Look-ups in named tables: a row name and a column name give one cell, copied from the table.

geropu =
|  | navo | tusalab | fepugot | lalabu |
|---|---|---|---|---|
| zeg | 4.8 | 5.0 | 5.0 | 5.2 |
| nogeme | 5.4 | 4.8 | 5.4 | 4.6 |
| dalom | 5.2 | 5.0 | 5.1 | 4.8 |
| dil | 4.6 | 7.2 | 2.9 | 5.7 |
| bulob | 5.1 | 5.0 | 5.1 | 5.0 |
| zol | 4.2 | 4.6 | 4.5 | 5.5 |
| tum | 6.0 | 5.2 | 4.9 | 4.0 |
| sozike | 6.7 | 5.3 | 4.8 | 3.3 |
| zun | 2.4 | 4.7 | 5.3 | 7.7 |
| nabef | 5.1 | 5.2 | 5.0 | 5.0 |

nabef, lalabu => 5.0
bulob, navo => 5.1
tum, tusalab => 5.2
nabef, fepugot => 5.0
tum, navo => 6.0
zun, navo => 2.4
zol, tusalab => 4.6
nogeme, fepugot => 5.4
zeg, fepugot => 5.0
bulob, tusalab => 5.0
dil, navo => 4.6
nogeme, navo => 5.4
dalom, tusalab => 5.0
zeg, navo => 4.8
zol, fepugot => 4.5

tivab:
	pelo	maf	vemabed	vum	teramu	gokipa	laf	tol	gamasa	muberif
finire	167	172	168	44	178	161	53	71	58	174
rute	176	187	164	42	179	163	50	57	46	181
kogam	162	136	161	91	158	157	59	109	65	172
gon	59	122	48	94	64	51	164	97	168	64
vov	184	132	178	114	176	197	42	119	55	187
topozo	60	133	65	86	71	48	173	97	157	63
religo	61	118	54	103	65	47	169	122	169	70

finire, gamasa -> 58
topozo, muberif -> 63
vov, vemabed -> 178
religo, tol -> 122
religo, vum -> 103
rute, maf -> 187
gon, maf -> 122
gon, muberif -> 64
gon, gamasa -> 168
kogam, pelo -> 162
rute, vum -> 42
gon, gokipa -> 51
kogam, tol -> 109
religo, muberif -> 70
topozo, maf -> 133
religo, pelo -> 61
religo, gamasa -> 169
vov, teramu -> 176
kogam, vemabed -> 161

buluzaf:
columns: pumu, gavutes, pamufal, zim, dus, robup, novo
suvik: [-0.1, -0.3, -0.2, -0.4, -0.4, -0.2, -0.3]
mit: [-0.1, -0.7, 0.1, -0.3, -0.3, -0.4, 0.3]
vomeli: [-0.7, -0.2, -0.7, -0.1, 0.4, -0.7, -0.7]
kuf: [-0.3, -0.5, -0.2, -0.3, 0.0, -0.4, -0.2]
viv: [-0.3, -0.4, -0.3, -0.3, -0.1, -0.4, -0.3]
supo: [0.0, -0.6, 0.0, -0.4, -0.2, -0.3, 0.1]
gebep: [-0.3, -0.4, -0.3, -0.3, 0.0, -0.4, -0.3]
zilof: [-0.4, -0.4, -0.3, -0.2, -0.1, -0.4, -0.3]
sarala: [-0.3, -0.4, -0.3, -0.2, -0.1, -0.4, -0.3]
sadur: [-0.3, -0.4, -0.3, -0.2, -0.1, -0.4, -0.3]
bituma: [-0.8, -0.2, -0.8, -0.1, 0.5, -0.6, -0.8]

pumu of gebep: -0.3
pumu of supo: 0.0
gavutes of sarala: -0.4
dus of sarala: -0.1
pumu of vomeli: -0.7
robup of suvik: -0.2
dus of kuf: 0.0
gavutes of gebep: -0.4
pamufal of zilof: -0.3
robup of gebep: -0.4
zim of sarala: -0.2
gavutes of vomeli: -0.2
pamufal of sarala: -0.3
gavutes of kuf: -0.5

Table nop
	rog	ven	vos	zap	kegib	suk	guki	farez	pufiz
sutopav	83.63	53.08	-69.44	64.40	54.85	-53.19	-52.49	-66.14	67.96
marun	32.00	4.09	-20.91	11.85	0.57	1.54	-10.22	1.66	12.73
tepusa	-5.67	-3.32	21.28	-4.07	-0.54	15.80	23.68	23.03	-1.11
kuzi	-42.83	9.63	68.48	-5.32	16.89	24.55	47.47	26.82	-7.99
rem	87.04	49.75	-80.45	63.66	48.48	-55.69	-53.54	-61.96	68.88
tun	76.24	-15.88	-66.44	2.18	-25.37	15.30	-55.14	-7.26	3.15
nog	-9.81	-13.24	29.34	-16.43	-15.28	38.87	16.36	31.60	-20.21
bis	-31.70	-10.17	56.76	-21.26	-6.58	42.48	36.09	35.16	-22.61
gofosud	-70.27	9.84	97.61	-9.29	18.25	28.07	74.51	42.23	-11.37

gofosud, farez -> 42.23
sutopav, kegib -> 54.85
nog, pufiz -> -20.21
tepusa, pufiz -> -1.11
bis, guki -> 36.09
bis, pufiz -> -22.61
tun, pufiz -> 3.15
sutopav, rog -> 83.63
rem, vos -> -80.45
sutopav, vos -> -69.44
gofosud, pufiz -> -11.37
tepusa, vos -> 21.28
marun, kegib -> 0.57
sutopav, suk -> -53.19
rem, rog -> 87.04
marun, rog -> 32.00

lak =
cols = nosuku, gipa, ler, lef, mekip, veril
ruf: [57.442, 51.145, 28.608, 35.478, 50.014, 52.363]
duz: [27.827, 49.215, 6.944, 28.134, 5.198, 52.719]
dodog: [27.690, 74.754, 97.084, 43.430, 41.569, 8.273]

lef of duz: 28.134
nosuku of dodog: 27.690
mekip of dodog: 41.569
lef of dodog: 43.430
ler of dodog: 97.084
gipa of dodog: 74.754
mekip of ruf: 50.014
lef of ruf: 35.478
gipa of ruf: 51.145
nosuku of ruf: 57.442
ler of duz: 6.944
mekip of duz: 5.198
veril of duz: 52.719
veril of dodog: 8.273
veril of ruf: 52.363
nosuku of duz: 27.827

Table mosog
fields: tetu, tegame, rud, tusidi, nevozol, tapevi, tefisam, gosot, logopu
lunemo: [248, 221, 217, 68, 235, 226, 55, 88, 51]
ralasu: [182, 163, 179, 134, 179, 189, 117, 136, 111]
muzugof: [238, 236, 213, 53, 238, 220, 59, 73, 47]
rur: [181, 169, 182, 128, 184, 185, 111, 130, 114]
sas: [192, 173, 200, 125, 198, 188, 92, 121, 104]
numud: [175, 166, 195, 135, 181, 162, 101, 129, 124]
danoz: [208, 179, 200, 119, 203, 198, 87, 122, 89]
vof: [184, 144, 177, 153, 174, 194, 121, 144, 123]
ravem: [197, 181, 181, 117, 187, 195, 108, 125, 102]
pitim: [174, 149, 179, 146, 173, 173, 118, 148, 122]
nemu: [143, 145, 150, 156, 145, 155, 153, 156, 149]
lifutud: [198, 176, 185, 112, 194, 207, 104, 131, 96]

rud of muzugof is 213
tegame of lunemo is 221
tetu of sas is 192
rud of vof is 177
tapevi of muzugof is 220
logopu of ravem is 102
logopu of numud is 124
gosot of muzugof is 73
tegame of lifutud is 176
tapevi of vof is 194
nevozol of ralasu is 179
logopu of pitim is 122
tegame of muzugof is 236
tetu of ralasu is 182

Table rovaz
,sagulol,fol,fop,zerepa,vuruf,zefov,tutezo
zil,-6,50,-5,-5,-6,-4,37
savov,-26,-33,-23,-30,-28,-28,74
borof,-39,-40,-38,-38,-36,-38,25
ruma,-24,-10,-24,-21,-23,-21,37
dod,-19,30,-17,-19,-19,-18,26
lan,5,52,5,6,4,8,78
dek,-39,0,-40,-36,-35,-36,-40
meges,-20,-4,-20,-17,-18,-17,46
mos,-22,-14,-18,-27,-25,-24,83
bugi,-44,19,-43,-44,-41,-44,-68

What is the zerepa of dod in rovaz? -19
What is the fop of bugi in rovaz? -43
What is the tutezo of lan in rovaz? 78
What is the fop of mos in rovaz? -18
What is the sagulol of zil in rovaz? -6
What is the vuruf of borof in rovaz? -36
What is the zerepa of meges in rovaz? -17
What is the zefov of bugi in rovaz? -44
What is the fop of zil in rovaz? -5
What is the fol of lan in rovaz? 52
What is the vuruf of mos in rovaz? -25
What is the sagulol of lan in rovaz? 5
What is the zerepa of savov in rovaz? -30
What is the sagulol of borof in rovaz? -39
What is the tutezo of borof in rovaz? 25
What is the vuruf of savov in rovaz? -28
What is the zerepa of borof in rovaz? -38
What is the zefov of savov in rovaz? -28
Which row has the largest zefov? lan

divat:
|  | sim | lir | zon | sino | dul |
|---|---|---|---|---|---|
| parogi | 49 | 43 | 58 | 39 | 63 |
| kes | 31 | 39 | 29 | 69 | 82 |
| mig | 34 | 79 | 59 | 69 | 49 |
| tikez | 83 | 88 | 91 | 49 | 38 |
| nizabu | 38 | 57 | 53 | 55 | 60 |
| niseni | 98 | 30 | 92 | 16 | 74 |
| zifediv | 94 | 48 | 69 | 51 | 68 |
| mavisiv | 98 | 47 | 92 | 41 | 54 |
| tes | 65 | 79 | 65 | 67 | 45 |
| motuf | 51 | 47 | 56 | 43 | 60 |

parogi, sim => 49
nizabu, zon => 53
parogi, zon => 58
kes, zon => 29
kes, sino => 69
tes, sino => 67
motuf, dul => 60
niseni, sim => 98
mig, dul => 49
niseni, lir => 30
tikez, dul => 38
mig, sino => 69
mig, lir => 79
tikez, sim => 83
tes, zon => 65
mavisiv, zon => 92
motuf, zon => 56

